(in the rows, 128 means zero)
First come named turns, each shown by rows before and after it. For each pair of rows after them, which turns, in which order, take the first row to the second? The first pair is done for you.
dav (before -> after):
[138 114 144  96 134 137  87 105 160 151 121  93 166 137 112 106 140 142
 138 117  67  88 133 121 139  80  87 110  98  78 142 151 109 116 136 114
 153 142 121]  ->  [145 118 156  86 124 140  95 111 173 148 118 106 169 136 122 105 150 134
 149 124  76  97 134 119 139  92  86 108  97  98 126 156 116 107 132  85
 158 151 126]
[115 116 124 134 142 137 141 144 112 135 169 143 120 145 108 126 131 115
  96 174 142 156 111 130 101 143 117 108 124 143 134 141  84 143 131 138
 133 119  81]  ->  [116 117 125 136 144 135 144 145 115 136 163 145 120 147 117 121 134 107
 102 172 142 150 110 133  96 139 118 104 126 143 129 151  82 137 129 130
 142 121  79]
[102  95 108 122 198  60  91 157 109 126 146  51 136 130  93 123 104 141
  96 104 107  86 144  47 121  88 149 115 134  74 110 154 121 157 101 155
 127 108 100]  ->  [110  98 122 114 193  50 105 164 128 120 136  82 143 126 142 105 129  96
 125 115 120  70 136  42 117  93 148  96 121 119  73 185 139 145 112  86
 165 141 100]
[151 151 145 159 137 145 189 126 132  76 138 185 148 163 177 135 169  95
 162 148 183 155  92 134 114 169  99  82 145 201  85 182 160 105 123 105
 133 142  73]  ->  [156 154 171 150 111 164 181 129 130  89 150 170 136 165 127 158 152 151
 159 158 176 210  91 140 131 198 102 120 165 178 105 140 157 109  92 154
  78 114  92]
Bupi (before -> after):
[132 134 127 137 144 123 132 123 108 113 128 128 156 144 134 125 124 109
 124 122 142 120 123 131  99 122 128 112 128 149 116 129 138 125 124 125
 125 134 120]  ->  [136 138 127 138 137 129 140 123 115 112 132 127 150 155 132 124 126 121
 128 126 152 138 118 143 109 136 130 113 133 151 118 128 140 125 122 135
 113 128 116]
[ 85 116 123 138  90 158 109 144  90 149 107 139 194 102 167  98 132  85
 147 139 118  72 125 133 127 130 128 169 119 160 105 204 174 116 166  88
 147 109 173]  ->  [ 88 125 137 137  76 175 136 143 105 153 127 148 185 131 161 104 143  92
 162 158 142 112 106 157 142 155 130 166 125 183  99 209 182 112 169  97
 131 101 150]
[112 130 101 124 122 112 140 144 121 133 125 114 133 136 141 127 128 121
 123 122 124 122 130 122 123 108 117 104 130 108 136 115 109 147 149 127
 144 140 123]  ->  [109 130 108 127 125 115 146 142 125 126 124 123 135 137 142 127 134 113
 127 125 130 118 128 124 117 115 113  95 133 118 131 123 111 146 151 113
 150 148 119]
visi (before -> after):
[135  61  84 103 140  88 137  83 127 164 131 127 131  96 115 139 105 133
 101 127 101  88 152 148 120  85 128 100 111  80 149  98 113 146 148 175
 135 158 115]  ->  [125  56 104 107 145  95 149  51 114 113 144 168 161  98 111 153 112 108
 117 144 136  85 144 140 100 122 112  82 122  98 116 123 145 129 126 155
 126 156  92]
[131 110 182  97 129 123  92 152 100 134 125 119 130 144 111 123 121 176
 149 113 129 122 149  73 107 156 112 124 109 145 138 100 130 129 151 131
 110 114 179]  ->  [132 107 191  97 130 131 103 147  96 116 129 142 140 149 115 125 129 162
 161 120 139 123 147  73 102 166 107 112 111 161 121 112 145 119 147 114
 113 117 170]
[132 159  92 156 123 153 149 131 132 138 113 121 118 171 129 119 109 138
 111 132 134 147  98 174 137 125 136 130 125 116 178 139  93 125 163 156
 115 107 103]  ->  [122 150  95 159 128 156 145 112 110 118 122 133 137 164 109 136 107 142
 109 133 141 136 103 163 123 137 125 132 135 107 175 134 102 118 146 165
 100  94  97]
[130 134 150 129 118 148 139 111 126  98 148 159 145 139 102 149 118 138
 156 153 157 164 111 130 137 175 124 122 150 136 111 128 149 102 100 128
  98 120 108]  ->  [146 146 142 118 108 142 155 151 171 154 138 132 110 160 143 123 135 134
 166 144 147 180 106 146 159 150 137 124 129 155 122 126 127 113 136 109
 125 143 123]
Tul (before -> after):
[134 134 163 117 115 132 122 134 126 115 122 156 141  90 138 130 129 126
 148 148 119 130 141 113 122 151 118 141 137 137 113 118 148 113 115  96
 124 141 164]  ->  [128 135 161 122 127 140 122 118 111  98 130 163 150  92 120 141 123 129
 139 150 134 127 137 114 114 155 111 135 142 131 110 127 151 113 109 111
 116 128 148]
[135 142 110 172 138  91 126  95 115 120 144 124 108 137 124 112 157  89
 105 133 162 127 102 147 155 128 129 104 129 129 143 172 120 129 189 154
 125 109 126]  ->  [144 148 113 157 132  88 123 116 135 142 134 120  91 130 140  97 163  86
 111 131 150 128 109 148 166 125 133 113 124 136 145 169 112 134 198 136
 136 123 144]
[140  95 176 116 121 134 118 152 125 129 121 121 128  91 100 121 102 142
 137 175 106 142 159 119 135 162 127 129 143 133 114 130 139 110 111  90
 133 142 170]  ->  [125  89 166 129 133 137 117 125 102  99 133 129 148  94  79 137  96 138
 126 174 116 133 158 118 126 167 123 120 148 120 110 138 150 111 105 114
 124 126 148]

Each pair is 2 to 3 turns apart.
[137 118 118 146 113 133 149 130 150 150 119 145 116 136 143 129 140 123
 130 135 152 128 123 128 161 138 133 126 152 141 101 133 140 109 124  95
 143 126 138]  ->  [137 117  97 149 121 126 133 135 141 169 109 117 109 129 131 125 130 140
 109 115 125 116 133 127 159 110 139 137 148 113 126 118 115 127 127 122
 143 117 155]
visi dav
[129 121 110 112 143 127 128  62  72 137 171 127 187 121  87 227  97 153
  84 140 155 119 102 111  68 146 178 136 136  90 156  76 160 140 113 236
  83 173  69]  ->  [151 135 146 100 113 143 174  80 123 139 182 171 177 164 128 212 131 129
 139 173 201 169  69 132  91 189 179 119 133 162 112 107 186 115 126 177
  97 199  47]
visi dav
[107 136 139  90  99 152 145 108 113 112 125 161 135 130 111 134 142  65
 149 136 148 135 116 111 138 126 104  98 147 142  99 108 146 146  96 105
  93 114 176]  ->  [120 142 135  84  88 156 153 130 136 150 128 141 108 145 121 122 147  76
 152 134 143 161 109 127 158 117 118 103 137 145 113  96 132 156 112 113
  95 122 182]
Bupi visi
[112 125  82 143 177 132 124 151 118 110 128 148 151 109 129 106 162 115
  96 125  86  80 128  72 114 114 143 143 138 105 119 100 134 150 122  97
 178 131 154]  ->  [128 132 121 131 146 152 160 161 147 110 138 180 148 133 137 109 184 114
 137 160 117 130 102  87 132 163 142 145 145 151  92 112 157 131 113  69
 168 138 144]
dav Bupi
[146 126  80 137 150 112 129 133 105 162 135 101 107 103 141  91 103 143
  62 141 103  86 142 161 130  67 106 100 103  84 142 104 103 124 133 135
 174 116 127]  ->  [182 133 163 102  91 139 146 161 135 165 136 124  95 102 127 103 110 186
 109 181 110 167 136 160 164 144 104 138 132 126 120  78 127 101  96 105
 129 123 163]
dav dav dav
[110 105 129 162 170 134 164  97 132  93 143 130 166 150 141 138  99  94
 110 140 164 145  79 125 113 168 126 116 129 160 111 159 155 106 116 154
 129 108  89]  ->  [136 122 138 145 141 136 175 149 184 161 131 100 122 165 168 117 113 108
 125 137 144 184  75 150 153 155 146 136 113 176 131 141 134 119 143 138
 139 125 116]
visi dav
[123 162 165 141 111 108 116  99 102  88 126 129 101  77 142 178  92 139
 136 133  78  91 149 132  93 108 139 175 178 130  96  92 164 140  80 129
 126 136 118]  ->  [116 160 146 146 122 102 119  88  98  83 127 131 102  80 156 174  94 122
 132 128  81  70 150 130  84  93 138 162 170 129  92 104 163 143  89 122
 141 141 107]
dav dav
[121 133 107 125 147 127  98 122 153 119 106 140 112 147 154 105 121 121
 159 138 129 109 114 132 133 110 121 102  96 118 128 115 139 121 145  92
 138 113 127]  ->  [123 135 108 125 144 136 108 112 151 110 118 150 113 161 138 115 122 128
 160 150 150 126 106 138 137 125 120  95 101 125 125 119 143 118 145 107
 125 102 109]
Bupi Tul
[136 132 148 118 107 145 145 137 141 123 129 140 123 137 127 132 136 140
 133 133 138 157 125 122 135 159 126 133 137 143 117 113 125 119 124 121
 112 137 129]  ->  [115 130 118 135 130 140 139 113 119 114 136 129 136 147 111 145 127 140
 112 128 144 138 122 127 126 140 126 126 136 119 127 117 121 129 126 154
 105 121 105]
dav visi dav
[142 131 127 110 101 129 131 164 156 171 119 106 113 133 140 122 130 134
 134 116 114 134 119 135 152 122 131 137 120 135 149 115 104 143 145 117
 125 138 148]  ->  [119 113 113 123 136 118 106 128 105 123 121 119 150 103 120 137 112 119
 113 104 111  78 137 106 112 107 118 127 121 105 144 123 112 143 125 128
 129 130 139]
Bupi visi dav
[127 161 132 129 109 131 175 163 192 167 140 127 100 155 157 114 186 118
 140 150 142 168 106 168 146 137 152 119 127 158 128 151 134 106 158 122
 142 136 114]  ->  [104 150  81 151 150 110 131 147 149 172 131  85 108 123 138 117 160 122
  91 109 101 109 133 150 122  74 157 121 118  93 167 140 101 132 162 164
 157 116 125]
visi dav
[111 115 133 133 161 125 155  87  96  68 140 177 152 130 121 146 136 101
 133 136 168 139 124 126 105 161 118  96 129 147 102 156 155 119 118 129
 115 115 100]  ->  [102 119 106 148 169 127 155  83  99  79 146 163 147 149 117 147 140 104
 116 127 170 144 114 139 109 145 122  90 122 137 113 159 142 123 127 158
 117 107  85]
Bupi dav dav
[156 147 105 119 109 140 145 147 165 141 116 144 103 135 150 121 107  96
  93 144 152  90  82 179 127  77 119 117 128 149  98 152 119  94 180 133
 131 124  78]  ->  [140 137 107 126 124 131 127 115 128  95 115 162 139 110 132 135  96  90
  85 144 148  54  94 152 101  87 106 114 137 133  92 157 134  84 154 129
 123 117  77]
visi visi dav
[132 122 150 130 114 121 133 122 115 119 122 138 133 115 117 137 126 151
 145 142 132 145 134 115 128 157 129 146 142 125 128 115 139 128 107 124
 100 120 134]  ->  [130 125 135 134 113 124 138 131 119 136 128 120 120 127 116 140 127 159
 139 139 129 152 128 127 137 144 133 142 137 118 138 111 130 135 117 146
  93 112 124]
visi dav
[111 127 103 143 146 124 143 113 116 114 123 129 145 134 151 121 126  92
 113 119 146  75 129 104 105 102 131 106 128 120 129 152 117 129 149 115
 154 135 108]  ->  [130 136 141 123 116 134 155 142 149 128 115 142 134 137 171 110 141  94
 148 132 146 108 127 110 122 125 137 122 133 153 107 151 126 117 148  73
 159 151 133]
visi dav
[108 125 116 170 143 143 136 115 113 106 147 157 156 167 134 142 119 115
 103 124 154 115 122 135 116  94 131  88 129 144 125 144 132 120 121 118
 138 123  80]  ->  [117 124 149 161 117 157 139 122 120 114 152 154 148 170 101 157 113 155
 113 139 150 165 119 142 133 127 132 116 147 138 133 115 135 114 101 142
 100 110  95]
dav dav dav
[144 141 139 132  86 127 124 158 132 132 138 132 157 135 153 119 121 138
 163 153 121 114 123  93 140 128  93 153 131 129 122 107 108 143 141 104
 134 148 145]  ->  [132 138 128 142  97 133 119 129 101  96 150 140 181 135 129 141 112 140
 147 159 137 105 121  85 124 135  83 142 136 111 123 114 113 136 128 133
 114 129 120]
dav dav visi
[109 143 109 138 108 162 181 153 114 147 143 114 121 242 109 143 176 190
  98 124 114 172 105 196 143 118 165 160 144 129 155 123 100 126 151 214
  91 111  69]  ->  [ 91 132  83 159 143 152 180 112  88  94 149 143 158 236 130 140 183 139
  85 119 143 108 101 181 103 109 148 117 137 134 129 172 123 119 155 190
 128 117  27]
dav visi visi
[154 114 137  94 115 113 114 172 138 164 129 130 137  84 132 154 165 120
 151 134 117 134 145 149 134 102 120 111 133 136 144 120 133 122 167  91
 118 157 176]  ->  [145 107 153 100 125 118 109 134 107 118 140 154 170  70 105 173 154 121
 147 144 132 122 145 133 116 125 105 104 150 131 130 129 154 110 141  98
  97 143 161]
visi visi
[145 150 192 121 107 156 130 163 150 154 116 117 149 111 109 139  84 168
 149 121 103 165 151 106 150 162 149 162 163 127 134  93 153 112  65  90
 110 127 183]  ->  [148 152 196 119 105 159 144 168 160 154 122 131 148 116 122 134  95 151
 164 128 115 169 146 112 153 166 152 152 159 147 119 110 159 105  72  73
 124 133 174]
visi visi
[149 144 171 117  52 127 123 141 119 146 129 147 154 125 138 129 100  91
 133 150  96 164 143 119 126 103 122 136 132 134 142 104 119 102 138 126
 147 127 121]  ->  [134 138 155 133  69 123 118 114  94 122 139 147 169 125 116 145  88  99
 116 145  99 147 142 115 108 102 119 127 137 113 149 108 116 105 131 159
 133 108 101]
dav visi dav
[120 127 157 112 111 124  94 139  98 121 136 153 143  89 107 119 110 170
 149 148  99 117 142 102 138 131 109 152 150 124 158 119 136 116  75 147
 110 118 132]  ->  [115 127 146 118 127 123 119 121 106  99 144 179 155 105 140 109 132 121
 159 153 132  96 124 108 126 133 104 113 139 156 126 165 153 103  94 113
 143 132  92]
dav visi
[115 136 108 148 159 119 116  94  99  77 125 147 160  91 129 126 129  89
 115 117 137  60 147 112  92 112 113 117 125 121 122 148 132 124 122 114
 146 130 114]  ->  [137 149 118 142 134 136 161 122 156 114 138 154 125 151 158 112 159  79
 143 143 172 124 110 153 131 129 124 104 117 169 113 160 137 118 155  99
 152 138  90]
visi Bupi
[122 129 139 129 132 135 132 106 119 114 132 137 130 134 118 125 121 116
 140 127 146 132 120 128 118 141 128 129 135 159 115 140 148 121 122 123
 132 126 116]  ->  [131 134 140 123 116 139 133 129 140 150 127 117 103 144 124 118 120 131
 141 118 133 153 123 136 136 128 136 142 130 157 132 127 127 128 139 127
 135 128 133]
visi dav
[109 109  87 150 146 109 115  82  86  87 138 159 154 104  90 141 120 118
 133 116 147  90 141 113  98 133 102 124 129  95 132 141 154 134 115 151
 119 116 100]  ->  [147 127 133 122  90 127 163 137 161 139 137 169 110 144 129 117 150 119
 182 149 163 166 115 143 147 167 114 134 124 166 114 143 158 120 140  98
 123 146 113]
Bupi visi dav
[131 141  91 110 134 120 141 140 140 170 163 121 126 170 147  99 152 129
 143 125 126 142 113 139 167 108 132 109 101 136 137 128 116 128 161 153
 133 128 127]  ->  [115 133  73 119 155 109 123 120 109 138 159 125 148 146 141 109 144 113
 128 111 123  95 129 120 138  91 124  97 100 120 134 141 121 128 156 150
 144 130 116]
visi dav
[129 142 151 144 117 158 136  76 114  58 124 171 160 151  87 139 129 118
 139 160 186 102 130 102 126 175  82 147 150 147  80 144 155  89 104 150
 107 100 135]  ->  [145 164  95 146 114 145 165 134 187 162 110 118  94 204 150  89 154 101
 129 138 170 118 112 154 169 102 116 131 101 159 116 147 100 119 186 156
 162 119 127]
visi Tul visi
[150 130 154 133 113 149 110 168 165 154 153 130 102 161 104 131 127 148
 130 149 112 166  97 147 150 136 119 140 141 135 136 129 115 124 129 126
 129 128 125]  ->  [130 116 122 146 149 124  74 148 121 134 145 121 131 127 103 135 112 125
  98 117  85  93 126 117 117  93 112 129 133  94 144 135 104 137 132 130
 155 128 134]
visi Bupi dav
[133 141 168 138  88 168 167 110 135 128 148 138 133 154 100 146 118 165
 160 169 154 207 128 144 142 200 131 141 149 169 114 136 156 118 112 135
  75 112 120]  ->  [118 144 132 158 114 166 177  91 127 114 158 139 139 178 111 142 126 139
 144 162 175 186 111 154 132 175 132 107 137 168 113 161 156 123 137 153
  87 104  72]
dav visi
[198 117  78 161 111 177 127 131 136 158 119 112 103 206 148  95 121 114
 136 132 121 153 157 155  89 125 158 130 134 132 147 175 145  95 118 123
 142 131 107]  ->  [199 113  95 160 109 184 133 120 130 140 123 131 109 207 136 106 119 118
 142 144 134 165 149 154  89 146 150 132 147 141 137 174 157  87 109 122
 126 124 110]
Tul dav dav
[104 114 125 148 124 143 117 107 121 159 121  95 121 125  63 171 120 155
 139 120 104 162 147 136 135 135 114 163 129 138 103 128 115 137 106 153
  83 104 136]  ->  [112 114 127 142 133 135 136 119 141 149 105 129 133 119 129 147 151  91
 166 122 121 126 143 125 121 132 109 126 112 188  63 175 131 120 130  75
 140 144 127]
dav dav dav
[122 121 164 141 127 162 143  93 121  80 144 163 146 124 107 156 127 151
 149 150 170 168 122 120 127 189 113 110 151 143 113 143 153 102  90 133
  94  96 110]  ->  [135 136 144 138 117 164 164 115 150 125 151 140 117 161 123 139 138 156
 150 146 175 197 102 152 152 175 127 112 136 150 128 138 136 114 121 148
  97  96  97]
dav visi dav
[148 142 121 109 115 137 136 164 176 186 106 122  89 136 153 108 151 136
 150 123 135 143 117 151 145 119 138 151 123 150 119 117 104 130 160  92
 158 135 149]  ->  [147 136 118 110 118 132 112 163 160 190  98 103  90 119 133 112 133 156
 133 113 108 136 136 137 140 108 138 168 128 123 140  97  95 143 147 113
 144 126 170]
dav Bupi
[120 109 127  96 118 145 100 161 140 124 112 117 120  91 154 145 101 161
 107 116  82 100 157  94 108 106 125 172 133 134 137 125 101 109 101 125
 119 116 178]  ->  [121 110 149 101 109 166 135 135 142  84 142 163 141 120 143 158 114 150
 133 151 134 133 127 105 104 166 112 154 150 175 106 150 135  83  87 121
  96 111 134]
visi Bupi Bupi
[143 153 143 136 112 125 144 150 156 131 131 132 105 128 171  94 145 107
 157 137 127 114 128 123 114 150 115 136 113 145 120 177 123 135 142  75
 136 154 136]  ->  [114 137 133 151 137 117 107 113  97  91 132 127 140  96 125 119 110 128
 123 118 113  76 142  96  86 144 106 145 126  95 134 161 120 141 111 123
 117 126 138]
visi visi dav
[140 179 115 129 117 108 114 107 128 130 138  71 146 140 116  92  97  92
 151 115 148 115  91 163 131 137 119  82 116 103 160 115 148 154 182 185
 149 127 103]  ->  [133 179 119 135 119 115 118  95 123 112 144  89 158 139 116 101  98  82
 158 127 162 113  87 159 126 154 110  73 121 118 148 129 159 147 176 175
 152 130  94]
visi visi
[123 118 125 137 138 121 101 117  90 107 111 115 150  85  92 146  90 141
 116 109 105 105 149 109 111 123 131 158 129  89 146 101 126 130 117 147
 115 114 144]  ->  [138 127 108 132 141 107 128 141 139 136 100 123 138 102 165 112 123  83
 136 105 117  86 135 120 116 100 132 126 101 131 125 142 126 124 164  81
 178 152 134]
dav visi visi
[165 129 154 106  84 114 118 112 154 124 131 171 115 137 158 153 139 100
 165 154 139 146 127 148 137 133 134 121 150 178 113 127 141 104  90  89
 130 133 146]  ->  [131 123  82 138 134  97  93  83 113 125 132 127 120 140 147 154 119  93
 105 114 122  88 133 148 112  68 130  99 129 113 150 133 109 134 113 157
 144 106 112]
dav dav dav
[144 117 167 107 101 140 128 138 137 134 123 127 121 118 118 134 120 144
 150 144 106 145 137 118 132 155 122 155 141 126 126 104 137 116 100 116
 120 137 166]  ->  [146 118 167 106 102 139 130 140 144 136 124 132 120 115 135 127 124 133
 155 145 110 134 137 110 133 152 121 149 139 130 116 114 138 115 106 100
 130 145 169]
Bupi visi visi
[ 91 103 108 134 149 138 131  81  72  73 131 111 114 156  83 151  75 148
 135  99 108 121 138 145  86 118 106 152 147 112 130 118 142 161 135 192
  88 106  82]  ->  [119 125 102 119 127 132 172 139 154 146 117 100  62 189 162 102 116 114
 168 104 112 149 117 186 124 100 129 133 116 165 124 136 123 169 197 132
 146 147  90]
visi visi
[147 125 134 119  78 139 126 153 134 152 149  95 114 151  90 128 125 191
 119 129 128 200 126 178 170 140 124 164 151 140 147  85  71 141 120 172
  96 125 158]  ->  [148 123 156 118  83 152 153 127 137 108 165 152 133 166 108 133 148 152
 145 158 180 203 106 178 156 187 109 134 154 189  95 126 109 116 112 124
 107 137 121]
visi visi
[117 124 157 123  93 154 128  89 127 126 144 162 133  96  60 148  95 176
  99 123  85 157 160  48 171 128 134 139 131  69 129  94  96 163  83 173
  95 126 159]  ->  [146 141 166 111  68 159 181 135 202 167 142 181  97 137 150 104 146 124
 147 137 118 178 131  82 204 133 150 109 105 150  94 136 104 149 135  92
 152 172 149]
visi visi
[140 180 128  97  74 138 158 160 152 119 115  78  91 147  46 137 114 191
 140 138  59 254 104 177 128 137 107 168 131 119 168 127  80 141 137 191
  73 126 128]  ->  [114 177  50 128 139 108 174 141 149  94 108 103 114 162 138 100 149  73
 125 105  88 143  92 176  83  70 104  75  82 145 136 218  85 144 203 125
 180 163  62]
dav dav Bupi
[128 135 119 135 133 143 151 109 128 108 139 126 125 152 107 133 129 136
 112 132 146 151 104 149 122 155 128 125 139 126 137 136 132 133 112 163
 115 107  89]  ->  [133 133 126 129 132 144 162 115 141 106 135 141 131 146 133 121 145 113
 128 136 155 140 103 146 122 157 123 116 136 153 118 151 142 120 117 123
 138 126  92]
dav dav dav
[ 98 167 176 141 112 138 137  98 130 147 130 132 124 155  63 164 124 135
 143 138 145 147 105 156 130 124 119 114 149 148 137 107 131 116 130 188
  98 141  80]  ->  [ 97 160 184 138 115 138 140  87 122 122 131 156 146 144  72 167 134 112
 152 141 151 125 107 141 115 137 112 106 153 162 118 123 147 103 122 158
 106 152  76]
Bupi visi
